name the system of each run:
trace 1, j_973 (9 x 20):
[[-15 -32   7   6 -32  -2   7  -2  35  -5  -7  24 -11  -2  50  13 -16  27
   26  -3]
 [ 19  11  -4  -9   1  -6 -19   3  49  -7  -6  18  13  21  47 -16  -7 -12
    8  37]
 [-13   8   4  10  -6  23  -6 -18  -3 -29  -9  31  18  -3  28  15  38 -21
    9  45]
 [-17 -28  38 -42 -10  20   9   7  13 -25   4  23   0  -8 -11 -12  19 -37
    2  24]
 [  7 -11 -24 -11  14   6  12  17  -1 -13   1  13  16 -12 -47 -18  -7 -31
   33  43]
 [  3 -11   4   2   0 -11 -12   8   6 -10   3  15   7 -45 -51  49   2   1
   19  11]
 [ 23 -36   8  20   4   2 -23  36  22  10  21  -6  -5 -44  -8  -3  -6 -12
   23 -26]
 [ 13 -12  -9  52  -2  -5 -37  24  24  37 -22 -12  -5  -2 -15  -4  15  10
    3  19]
 [ 25  17  20  10  10  29 -47   3   1  34 -18   7  -2  -2   1  22  30 -17
  -26 -17]]
trace 2, j_960 (9 x 20):
[[-27 -10  22  25 -10  34   2  33  14 -23 -20 -20  -9   6  31  30  14  -6
  -11 -22]
 [  9 -18 -35  25   7  16  -2  36  12  23 -34 -23  -5  17 -18 -32  -5 -10
    2  22]
 [ 12  40   9  25   8   5 -35  -6  -5  25  -6  24  12  14 -34  19  24  -9
   10  27]
 [ 20 -16  21  -7  -4  42 -25   0   1  22   3  33  -6 -23  25  15  12 -21
   12 -37]
 [ 12 -42 -46 -24  -9   5  13 -23  -3  10 -28  26   1 -23   4  -9 -12   5
   10  26]
 [  1  36 -18 -16   6 -11   1 -19   1 -22 -23   8  15   0  -4  62 -11  14
  -16  13]
 [-16   0  -5  28  -5  30   9  12 -12  -5 -18 -24 -12   5  44  26   0  12
  -14 -48]
 [  2   2 -36  18   2  12   9  12   9  17 -30 -13  -1  44  19 -44  -7  -1
    2  29]
 [ 32  55  -8  29  22 -13 -38  -5   0  19  14   8  20  11  -7   8   5  -4
   10  11]]
trace 3, j_506 (9 x 20):
[[ -5  10 -49  53   3  13   9 -12 -40  17 -19 -10   3   7   7   0   8  19
   10   1]
 [-13  20  48   3  -5  -7 -17  22  42 -11   8 -13  -3  37  24 -13  11  -8
  -17   9]
 [ 23   7 -40  16  27  19   8  17 -21 -16  21   2  21 -24  -3  -6 -12 -30
   39  -2]
 [-22  -5   2   8 -20 -22   2  -1  32   5 -28   9  -3  30 -17  -9   5  19
    3  60]
 [  6   9  12 -18  13 -10   2  17  12 -46  29  -4  13 -35  -3  44 -17 -13
    8 -22]
 [-10 -54 -36  31 -19   5   9   3  -3  21 -34  -6 -14 -20  -5  -9   3  23
    8  12]
 [ 12  21  31 -29  12 -10 -23  19  31  -2 -11 -24  -3   9 -15  25  -5  -7
  -46 -15]
 [  8 -11 -15  38   3  38 -11  -3 -40  14  -2  15   3 -36  -9  17  28 -13
   22 -16]
 [  5 -18  29 -33 -13   2 -19  -1  39  23 -18  16 -10  24   6 -33  12 -13
  -20  28]]
trace 4, j_193 (9 x 20):
[[ 30  28  14  -3   6 -31 -46 -12  27  27  -4  -4   0   4   5  22  -1  18
  -33  -7]
 [ 17  -6  -5  47   2   1 -39   2  12   7  -5 -24   2 -13  44  -8  32   2
  -25   0]
 [-13  -9  -9   8  -7  18   1 -14   0  -6 -24   2   4  22  34 -37  34 -14
  -16  46]
 [-10   9 -16  -8   3  49  28  -8 -34  -9  -2  26   7  18  28 -15   2 -27
   27  -3]
 [-27 -26   6 -26 -25  17  38  -6  -6   1  -5  34 -15   2  -1  15 -27  14
   34 -21]
 [ 21  12  -3 -45   3 -27   4  -4  25   4  11  14   0  -2  -2  21 -52  16
   10 -24]
 [ 18  13 -10  27   0 -37 -29  -5  21   3   0  -8   4 -24   7  47 -12  36
   -5  -9]
 [  1  15  21  25  -1 -22 -36   9  41 -13  -3 -19   5  11  29   3  24   3
  -28  28]
 [  9  -2 -21  36  11  27 -13  17   5 -17  -7  -5  18  -2  28 -21  28 -32
   10  38]]
trace 5, j_938 (9 x 20):
[[ 28   9  -4   3  24 -26 -15   5 -15  25  27 -34  -1  -6 -31 -41  -2  -6
  -20 -20]
 [-22 -27  19  13  -8   9  10  11  -7   3   4 -32 -16  15  11 -57  26 -10
  -23  -2]
 [  3  -2 -10 -43  16  -4  32  19  -2  -8   6 -34  -6  15 -18 -34 -34 -13
  -19 -20]
 [-33   9  -9  31  -6 -20  37   3 -25  -7  18 -29  -6  27  -9 -32  -8  24
   12  -4]
 [-15  10  40 -10  -8 -13   8  32  36   0  16 -16 -15  36   7  -9 -28  10
    2 -30]
 [ 17  -6 -13  28   8 -37  -7  25  13  24  26 -20  -3  -2 -31 -33 -25  15
   24  -3]
 [-10  -1  34  24  -3 -20 -21  24  26   4   3 -39 -10  19  -8 -27  24   2
  -34  12]
 [ 15 -19   8 -13  18  -2   0  29  -9   7  23 -38  -8 -23 -32 -28  -6 -21
  -19 -37]
 [-31 -29 -14  22  -8   7  30  20 -15   0 -17 -38 -14  15 -17 -40   9   5
  -12  11]]
trace 6, j_512 (9 x 20):
[[-16   5  -1   2  10  45  20  40 -19   8 -24 -14  -8  21 -41   9  -7 -23
    5 -20]
 [ -4  10  -5  26  -5  21   3   1 -26  43  -5  32  -5  16 -39   4  -3   4
   47  -4]
 [  0   7   3   1 -18 -21 -13 -35   7  43 -12  37  -5  25 -15 -11   5  27
   11  33]
 [ 32   4   4 -24  -2 -45 -34 -40  16  20   9  10   2 -19   8   2   2  21
  -28   7]
 [  4 -12   4 -28  -1 -19   4 -23  -4 -15   9 -28  -7 -17  40  -6  -2  13
  -49 -33]
 [  1  12  -7 -28  23  14  26  25  -9 -25   9 -38   0  11  10 -10 -25 -20
  -22 -39]
 [-16  33 -19  28  18  30  29  20 -40 -13   6 -14   8  21  -9   2  -7 -14
   23 -19]
 [-23  36  14  20  -5  11  11   0 -10   2  11  33   8  39 -17  -4   7  -7
   46  28]
 [  8  10   2  22  -8 -39 -21 -21  19   6  22  32  15  -5  -2  -7   7  15
   34  45]]
trace 7, j_71 (9 x 20):
[[ 14  -6  18   5   3 -22 -35 -15   4  -5   9 -28   0 -30  15   2  35   2
  -54  -5]
 [-15 -26   2  -1   4  12  10  17 -17 -18 -15 -48 -11 -25 -15   7  17  -6
  -46 -23]
 [-10 -11 -27   2   7  12  24  22 -21  11 -32 -22  -8   3 -62   5 -11   0
   -5   2]
 [  1  21 -13   1  -1  13  10  -3 -21  33 -13  29  -4  14 -41  30 -27  14
   35 -18]
 [  1   0  -2   8 -18   1   8 -21  -7  34  15  39  -8  13  28 -10 -22  24
   45 -26]
 [ 15   6  -6  11  -9 -22 -17 -32  11  23   8   7   0  19  56 -38   5  21
   -9   8]
 [ 12  26  -1   3  15 -10 -16 -23 -10 -20   9 -31  11  -2  44  -9  27  -5
  -50  -2]
 [-27   3   2  -2  10  15  29  13 -25 -46  -2 -43   4   2   3  -4  20 -19
  -35  -1]
 [-22  11  -9 -22  11  10  35  22 -11 -20 -16 -12   4  24 -52  -3 -12 -20
    2  25]]
trace 8, j_512 (9 x 20):
[[ 15 -39 -31 -15   0  -1  -3 -13 -11   2 -28 -11  -3 -52 -14  24   4   8
  -30  -3]
 [-16 -16  13 -42 -11  30  20   6  -2   3 -31   3 -19   2  -7  34 -15   1
  -22 -38]
 [ 16   8 -25   3   6  18   9  22  -3  36 -14   0 -12  17  -9   9 -45  12
   22 -45]
 [ -2  39 -10  26  -1  18  -9 -13 -18  42 -30   4  -7  49   5   1   6  16
   -9  -5]
 [ 29  34  22 -14   7  -4 -29 -29  -4  35  26  33   4  18  12 -22   7  -9
    5  -8]
 [ 16  -2 -26 -10   1 -26   4 -46 -15  -1  20   2   8  -5  42 -45   3  10
  -11  12]
 [  9  23  -8 -46  21 -12  10 -18  -2 -47   6 -13  21  -1  18   1   0 -21
  -37  19]
 [ -9  10  -9  -3  11   9  27   4 -18 -52  28  -4  13 -24  25  28 -15 -10
   18 -28]
 [-33  13  -2  19  -7  14  31  33  18 -35  -6  -5   4  34  20   8 -18  -2
   30  13]]
trace 9, j_54 (9 x 20):
[[-12   6  -5  29 -22  -3  -9  -8  11  38 -33  28  -8  28 -18  15   3  30
   22  29]
 [ 37 -13  -5 -41   9   6 -17 -12  13  -3   7  18   6 -39  30  20 -17 -13
   -6 -30]
 [-10 -23 -34  45  -6  10   3 -14 -33  13 -22  -8  -1 -13 -10 -20  35   6
   -2  29]
 [ -2  19  26 -44  -9  -6 -10 -27  20  -2 -20  11  -4  21  26  25   2   9
  -42  -2]
 [ -8  -5 -11  25   8  49  15   6 -44 -15  12   2   5 -15  21  -3  18 -27
   20 -27]
 [-15   4 -13  -5 -15   1  12   2  30  11 -43  10  -6  51  11  -8 -16  16
    1  36]
 [ 28  31 -16 -17  22   4  -6 -15 -12 -26  27  22  26 -26  19  29 -13 -20
   18 -12]
 [-25 -37  -7  44 -31  -2   5  -5   5  12 -13  19  -8  -6   4 -11  18  24
   32  33]
 [ 19  -3  -2 -49  10 -13 -12  -9  31 -32  -9  -6  12 -17  26  14  -4 -13
  -40  13]]
trace 10, j_938 (9 x 20):
[[-12  -7 -49  20   5  -4  37  -4 -39   5  -8 -29  -3   7 -15 -30 -13  17
    2  -1]
 [-31  31  30  -5  -9   4  18   7   6  -2  -5 -17 -15  55  21   2 -10  15
  -19 -27]
 [ 19   4  -5   4   5 -14   3  13   1  34  32   6  -7   5 -11 -24 -41  11
   40 -38]
 [ -5   1  11  26 -12 -28 -18   5  33  22  -6 -10  -7  35   6 -41  11  16
   -5  38]
 [ 28  13  25 -26  22 -25 -22   5   6   1  35 -29   2 -12 -15 -22   0 -17
  -34 -25]
 [-13 -42 -11  28  -4   6  16  12 -18  -7  14 -27  -5 -17   6 -55  20 -10
    4   5]
 [-15   7   0 -36  13   4  27  28  14 -30 -17 -36  -2  29  -6  -8 -19 -16
  -32   3]
 [-19  19  -9  24   6 -11  33   8 -38  -7  31 -18  -1   5 -30  -5 -17  13
   27 -27]
 [-33 -11  39  12 -27   0   7  31  38   9  -5   1 -21  36   5  -6 -11  15
   17  -5]]
trace 11, j_54 (9 x 20):
[[-13 -53  14  21 -13  21   1  14  -9  -8  14  10  -5 -46 -10  -6  27 -16
   25  -2]
 [ -8 -12  -6 -27   0  -6   3  13  26  -9 -44 -23  -4  11 -25   6   1  -3
  -44  35]
 [  0  42  12  10  17  19  -9   1 -31 -11   8  -1  10 -12 -22  54  13 -12
   -6 -29]
 [-15 -29   7  30 -23  26  -1  30  22  36 -27   8 -24  15   7   6  -8  17
   22 -22]
 [ 50  14 -43 -25  31   4 -17   7  12  10 -16 -13  14  -5   8  -3 -25 -17
  -20  -2]
 [  6  18  -4  36  -5  -5 -22 -37 -33  37   4  28   3  -3 -16   3  27  17
   15  11]
 [  2 -40  22 -43 -22   5  -1 -19  19  16  -6  21 -18  -8  36 -13  -4   5
  -17 -21]
 [ -1  -3 -40  -4  19  19  25 -11 -47 -20  -9 -25  11  -8   1 -27  17 -21
  -23  11]
 [-35  37  21  -1 -19  -8  14 -26  -4   0 -13  17  -5  48   8  24   2  28
   -5   9]]
trace 12, j_71 (9 x 20):
[[ 20 -36 -47  14   0  16   6   8  -3  28 -13   9  -2 -10   0 -41 -13  -5
   32  13]
 [ 14  30 -10  26  -2  10 -35 -21   4  26 -32  26   7  12  14  33  20  10
   -3  21]
 [ 13  -8  -7 -11   7  41   3  -8 -20 -10  10   9   4 -17  57  -1   3 -23
    1 -41]
 [-20 -23 -30  24 -10   8  15  -5  -2 -16 -27  -8   5   9  21 -27  23  -1
   -4  53]
 [ 21  40 -14 -31  24  23 -10   0   4 -13 -29   7  18  17   2  32  -4 -28
  -23  16]
 [-16  -8 -13   8   1  21  29   5 -20 -45  21  17  16 -28  12  19  -3 -17
   42   0]
 [-15 -10   7  -7 -16  10   6  23  47  -3 -26  20  -2  36  14  -9 -12  -5
   21  39]
 [ 46  21 -11 -13  24 -11 -32  -4  18  -6  21  23  27 -24   0   4  -6 -27
   15  19]
 [-24 -18  36  28 -20  10 -13   9  19 -31  10  11   0 -25  32  32  29  -1
   11   1]]
trace 13, j_960 (9 x 20):
[[ -4  30   7 -24  -2 -23 -11 -37  11 -14 -18   9  11  19  10  14  17   7
  -37  43]
 [ 21  11  -7   0  22  15  -8   5 -22  -4   9 -35   0 -20  22  10   0 -10
  -34 -57]
 [-25  -9 -23   9  -6  18  37 -15 -36  -5  -6   0   1  25  13 -47  14  -5
    9  24]
 [ 24  53  -7 -16  28 -10  -3  14  11  -9  22   9  22  21 -13   5 -34 -18
   25   2]
 [-12 -14  11  47 -17  -6  -1  -6 -13  -1  35  11  -4 -26  24   8   9  21
   39 -27]
 [ -2 -27   8 -25 -11  -9   1  13  53 -23  -5  10   3   6  30 -23  -8 -10
    4  37]
 [ 19   1 -22  22  16 -37 -20   7   3 -10   4 -33  10 -40 -36  22   3  12
  -18  10]
 [-38  -4  41  10 -11  32   3   3 -12 -23  -9  -4  -5   7   7  12  48 -19
  -23   7]
 [ 21 -17 -21 -20  22  29   8  40   1  15 -12 -17  -3   0 -30 -25 -23 -34
    4 -14]]
trace 14, j_506 (9 x 20):
[[-19  21  14  10   6  43   9  40   8 -32 -11   2   7  15   8  40  -2 -27
   19  -8]
 [  3 -22 -15  15  -9  30  -1  34  33  15 -24  26  -3   7   7   5 -22  -7
   47  11]
 [ 28  19 -12 -13   6 -15 -28   8  47   7 -20  19  10   1  -2  40 -27   7
    8  17]
 [ 12 -10 -16  27  -7  -6 -28 -17  10 -12 -10  15  10 -44  27  49  17  14
    3  11]
 [ 10 -34  -8 -12  -4   7 -16   1  28 -16 -29 -16  -1 -21  41   0  19 -10
  -42  16]
 [  6  10 -23 -15  20  41   3   5 -21 -16 -39 -14   9  -3   1  26  13 -29
  -33   4]
 [-27  -2  21   5 -15  56   3  10   0   4 -36  28  -8  25   7  23  23 -18
    8   8]
 [ 19   0   5 -36   3  35  -3  15  26   8  -9  40   2  10  22  12 -29 -25
   29 -16]
 [ 20  14 -37  -3  -6   1  -8 -27   6  24 -27  40   7   8  17  27 -23  23
   22  13]]
trace 15, j_193 (9 x 20):
[[ -8 -28 -13 -33   8 -11  36  15  -8 -31  14 -18   3 -22 -41 -22 -18 -16
    3  11]
 [ -4  31  -8 -13  19 -13  17   0 -29 -10   4 -14   8  -4 -64  29 -12   2
   -6  -6]
 [-12   7  35  21   3 -11  -7  36   4   7  14 -36 -14   1 -40  13   0   7
  -13 -35]
 [ 20 -14  -7  14  13 -24 -19  25  15  25   2 -35  -4  -3 -42 -42   3  -4
  -16  17]
 [ 12  22  -3  23  15   0 -19 -20 -40  25   8  -5   7   1 -35 -24  38 -12
  -13  17]
 [-20 -19  34   6  -8  18   7  -6 -37   7  23 -10 -14  -3  -3 -37  35 -14
  -14 -26]
 [ -2 -31 -21 -34   3  -4  36 -11 -27   3  10 -17  -8  -5 -15 -54 -13  -5
  -12  -8]
 [ -9  26 -22 -12   7 -16  32 -30 -50   5   7 -10   0   9 -29   3 -17  23
   -7 -20]
 [-23  13  25  18  -8 -30  15   9  -6   4  27 -31 -17  18  -5  -4 -16  33
   -4 -44]]
trace 16, j_973 (9 x 20):
[[  4 -25  -8  56   1  22 -18  39  11  -4   0  -8   3 -32   7  13  12 -11
   29  -6]
 [  1  -4  38  22  -9   6 -39  31  41  30 -18   0 -12  14 -19   5  18  -5
   -5  10]
 [ 29  19   2  15  16  40 -32   4 -17  38  -2  22   6   7  -8 -11  24 -32
   10  -5]
 [-12 -28  11  -7 -21  26  -1 -20 -25  44 -29  29 -20  -3 -29   3  21   7
   -3  -4]
 [ 35 -18 -25 -50  10  16  -1  -2   2  35 -21  13  -7  -7 -14  -9 -31 -12
   -6 -19]
 [  5 -16 -52  15  -6  18  12  -5  -8   9 -41  11  -1 -13   8  36 -21  22
   17  -5]
 [  4  -9  13 -15 -12  10 -10  17  45   0 -20  11  -9   2  37  41 -27  11
    1 -27]
 [  6   8 -14  27  -4  26  -5  16  25   4  -7  19   7  28  52 -13 -10  -9
   38  10]
 [-17  13  28  -5 -21   6 -14 -22  22   3 -18  45   3  26  16  17  22   2
    8  39]]

runs to name:
trace 17 (2 x 20):
[[ 20  28   2  -8  -3 -29 -28 -16  24  37 -18  18  -2  16 -21  29 -17  30
   -7   8]
 [ 16  -3   4  10   2  -7  -6  -9 -15   2  39  -4  -3 -31  34   7 -11  13
   11 -62]]
 | j_71
trace 18 (2 x 20):
[[ 23 -26 -29  22  17  13  -3  35   9 -12  16  -8  12 -30   2 -27  -6 -32
   32   8]
 [-14  -6  13  33 -13 -11 -25  17  25   6 -28  -1  -3  -7 -36  37  22  13
   -5  35]]
 | j_973
trace 19 (2 x 20):
[[  3 -26 -26 -11  -7 -34  19 -24  -1  -3  18   3   5  -5   8 -57  -9  10
   12  35]
 [  5  41  17 -19  15 -42  -6 -12   9 -41  33  -6  21  -9 -10  25  -4  -1
  -12  12]]
 | j_960
trace 20 (2 x 20):
[[  6  24 -19  -3  10 -19   1  17  25 -20 -14 -28   5   5  14  44 -36  21
  -17 -19]
 [  0  12 -16  44  16   1  12  44  -1 -13  25 -30   5   2   2  -7 -23  -3
   33 -25]]
 | j_71
trace 21 (2 x 20):
[[ 13  -3 -12 -39  -9  14   3 -25   6  40 -32  23 -11  35  22 -24 -15   6
  -14   1]
 [ 18  13 -22   8  -3  15  -4 -29 -20  30  -3  23  -4   4  46  12 -15  20
   11 -41]]
 | j_193
trace 22 (2 x 20):
[[ 31 -28   9 -19   9  15 -20  -3  -1   3  24   2   1 -37  31 -30  14 -31
  -12 -23]
 [-20 -32  -6  26 -15  -3  -7 -10  -2 -11 -29 -16  -3 -21  -6   4  42   8
  -29  41]]
 | j_71
trace 23 (2 x 20):
[[ 20  -8  12 -15   2  38 -20  16  26  29 -13  27  -2  21  22 -30   4 -35
   12   7]
 [ -4  -2 -18  -1  -8  32  -1 -18 -13  20 -40  44   6  11 -17  10  16  -9
   17  41]]
 | j_973
trace 24 (2 x 20):
[[ 34   0 -33   1   6  11  -7 -11   0  30   7  20   3   3  46 -26 -27   1
   27 -22]
 [ -2  17 -11  48  -7  -3 -20 -24  -3   0  -3   1   9  11  52  -8  32  14
   -4  23]]
 | j_71
trace 25 (2 x 20):
[[ -7 -10   2  46   1  19  -4   5 -33   7  20   7   4 -16 -23 -26  35 -19
   31  13]
 [-17 -15  32 -51  -8  16   8  14  26 -12 -24   7  -7  17 -19   0   4 -25
  -24  20]]
 | j_938
trace 26 (2 x 20):
[[ 35   5 -15   7  19  -5 -14  12  17 -16  40   0  17 -20  41 -20 -18 -19
   27 -13]
 [ -1  -8  -2  25  -7 -28 -13  -9  13   9   8   9   8   5 -12 -41  24   3
   14  61]]
 | j_54
trace 27 (2 x 20):
[[  9  16  21  -5  11  -9 -11  -4  -5   9  18 -37  -8  19  26 -36  10  -3
  -46 -32]
 [ -5 -23 -46  37  -2  -5  17  -9 -28  10  -9 -28  -4  -3  13 -41   6  18
   -5   8]]
 | j_193
trace 28 (2 x 20):
[[ -3 -28 -42   7  -1  27  30  -4 -33  10 -19 -19 -11  -3  25 -24 -11   8
   -6 -30]
 [  2  43 -31   0   6 -19   9 -31  -9   4 -16 -11   7  41  29  -4 -12  25
  -22  10]]
 | j_54
trace 29 (2 x 20):
[[ 14  17 -18  42  21 -22  -5  33   0  -6  31 -40   6  -8 -13  -8 -20   4
   17 -22]
 [ -3  -3   1  52   0 -28 -19  24  17  10   6 -24   2   2 -30 -23  18   9
    5  34]]
 | j_506
trace 30 (2 x 20):
[[-12  12   4 -15 -16 -50  14 -19  12  18   6   0 -13  26 -14  -5 -31  47
    0  -3]
 [ 22  35  -6  32  14 -41 -19  -2   7   1  41 -17  11  -2  19  -6 -16  18
   12 -18]]
 | j_193
